In the data rows, 500 means zero.
Some points, one per row:
529 & 686 & 322 & 796 & 655 & 693 & 236 & 471 & 581 & 327 & 664 & 471 \\
388 & 407 & 356 & 327 & 777 & 635 & 607 & 160 & 412 & 592 & 758 & 558 \\
395 & 610 & 420 & 690 & 638 & 605 & 280 & 357 & 557 & 437 & 711 & 519 \\
449 & 470 & 449 & 224 & 705 & 455 & 641 & 236 & 462 & 548 & 757 & 430 \\
587 & 648 & 474 & 677 & 280 & 518 & 452 & 763 & 467 & 327 & 248 & 567 \\
423 & 645 & 391 & 519 & 491 & 490 & 490 & 483 & 455 & 412 & 457 & 570 \\
300 & 333 & 585 & 276 & 614 & 344 & 534 & 285 & 570 & 715 & 620 & 410 \\
695 & 400 & 611 & 593 & 352 & 498 & 494 & 645 & 501 & 508 & 313 & 578 \\
243 & 322 & 640 & 43 & 557 & 299 & 725 & 256 & 512 & 695 & 630 & 445 \\
535 & 242 & 788 & 307 & 279 & 128 & 610 & 620 & 552 & 716 & 219 & 445 \\
599 & 277 & 695 & 423 & 318 & 277 & 560 & 623 & 510 & 715 & 253 & 479 \\
447 & 483 & 371 & 310 & 772 & 602 & 589 & 186 & 436 & 605 & 768 & 553 \\
571 & 725 & 381 & 837 & 264 & 638 & 375 & 779 & 510 & 256 & 274 & 625 \\
306 & 437 & 527 & 229 & 733 & 437 & 610 & 167 & 529 & 611 & 818 & 428 \\
598 & 436 & 582 & 432 & 250 & 327 & 561 & 739 & 471 & 534 & 181 & 588 \\
584 & 580 & 477 & 624 & 432 & 548 & 445 & 555 & 507 & 330 & 467 & 505 \\
795 & 568 & 484 & 869 & 306 & 630 & 385 & 798 & 461 & 395 & 196 & 621 \\
347 & 339 & 651 & 324 & 392 & 277 & 612 & 514 & 535 & 589 & 381 & 486 \\
380 & 352 & 571 & 108 & 430 & 311 & 709 & 456 & 474 & 700 & 371 & 510 \\
Then 14 other points, each followed by its number:
411 & 655 & 242 & 500 & 746 & 756 & 516 & 325 & 451 & 398 & 767 & 489 \\ 0
491 & 563 & 460 & 448 & 442 & 444 & 529 & 557 & 484 & 514 & 391 & 551 \\ 1
447 & 833 & 167 & 851 & 705 & 840 & 270 & 436 & 482 & 271 & 718 & 582 \\ 2
498 & 250 & 806 & 218 & 277 & 183 & 697 & 603 & 496 & 729 & 253 & 507 \\ 3
647 & 372 & 621 & 460 & 315 & 425 & 553 & 656 & 439 & 642 & 270 & 611 \\ 4
426 & 236 & 729 & 204 & 337 & 165 & 668 & 539 & 493 & 732 & 285 & 457 \\ 5
650 & 519 & 528 & 589 & 619 & 629 & 411 & 506 & 507 & 424 & 629 & 449 \\ 6
584 & 364 & 698 & 378 & 385 & 463 & 585 & 606 & 476 & 590 & 426 & 393 \\ 7
537 & 634 & 429 & 688 & 263 & 530 & 439 & 749 & 509 & 329 & 243 & 567 \\ 8
490 & 217 & 638 & 121 & 639 & 433 & 753 & 239 & 426 & 743 & 622 & 447 \\ 9
339 & 369 & 510 & 225 & 582 & 421 & 596 & 310 & 510 & 643 & 583 & 458 \\ 10
623 & 390 & 694 & 396 & 194 & 336 & 639 & 795 & 473 & 533 & 249 & 501 \\ 11
482 & 413 & 573 & 257 & 470 & 426 & 636 & 580 & 454 & 654 & 444 & 442 \\ 12
337 & 657 & 385 & 565 & 736 & 584 & 427 & 274 & 554 & 382 & 759 & 539 \\ 13
Which of these numbered points is nearest to each point below, ignoring the 2 directions in which the first points spread most? Its number follows each.
521 & 337 & 540 & 250 & 541 & 465 & 644 & 366 & 476 & 562 & 649 & 427 \\ > 11
592 & 530 & 479 & 688 & 471 & 648 & 436 & 593 & 530 & 361 & 521 & 456 \\ > 7
607 & 542 & 385 & 530 & 699 & 651 & 462 & 359 & 504 & 390 & 774 & 408 \\ > 6
573 & 517 & 574 & 635 & 411 & 457 & 449 & 677 & 499 & 478 & 344 & 476 \\ > 5
597 & 400 & 583 & 351 & 446 & 410 & 609 & 664 & 455 & 668 & 293 & 449 \\ > 12
645 & 528 & 552 & 730 & 420 & 569 & 336 & 753 & 552 & 446 & 412 & 470 \\ > 6
413 & 524 & 392 & 370 & 837 & 699 & 580 & 140 & 439 & 525 & 896 & 460 \\ > 9
575 & 471 & 564 & 345 & 414 & 327 & 588 & 543 & 449 & 577 & 281 & 531 \\ > 1
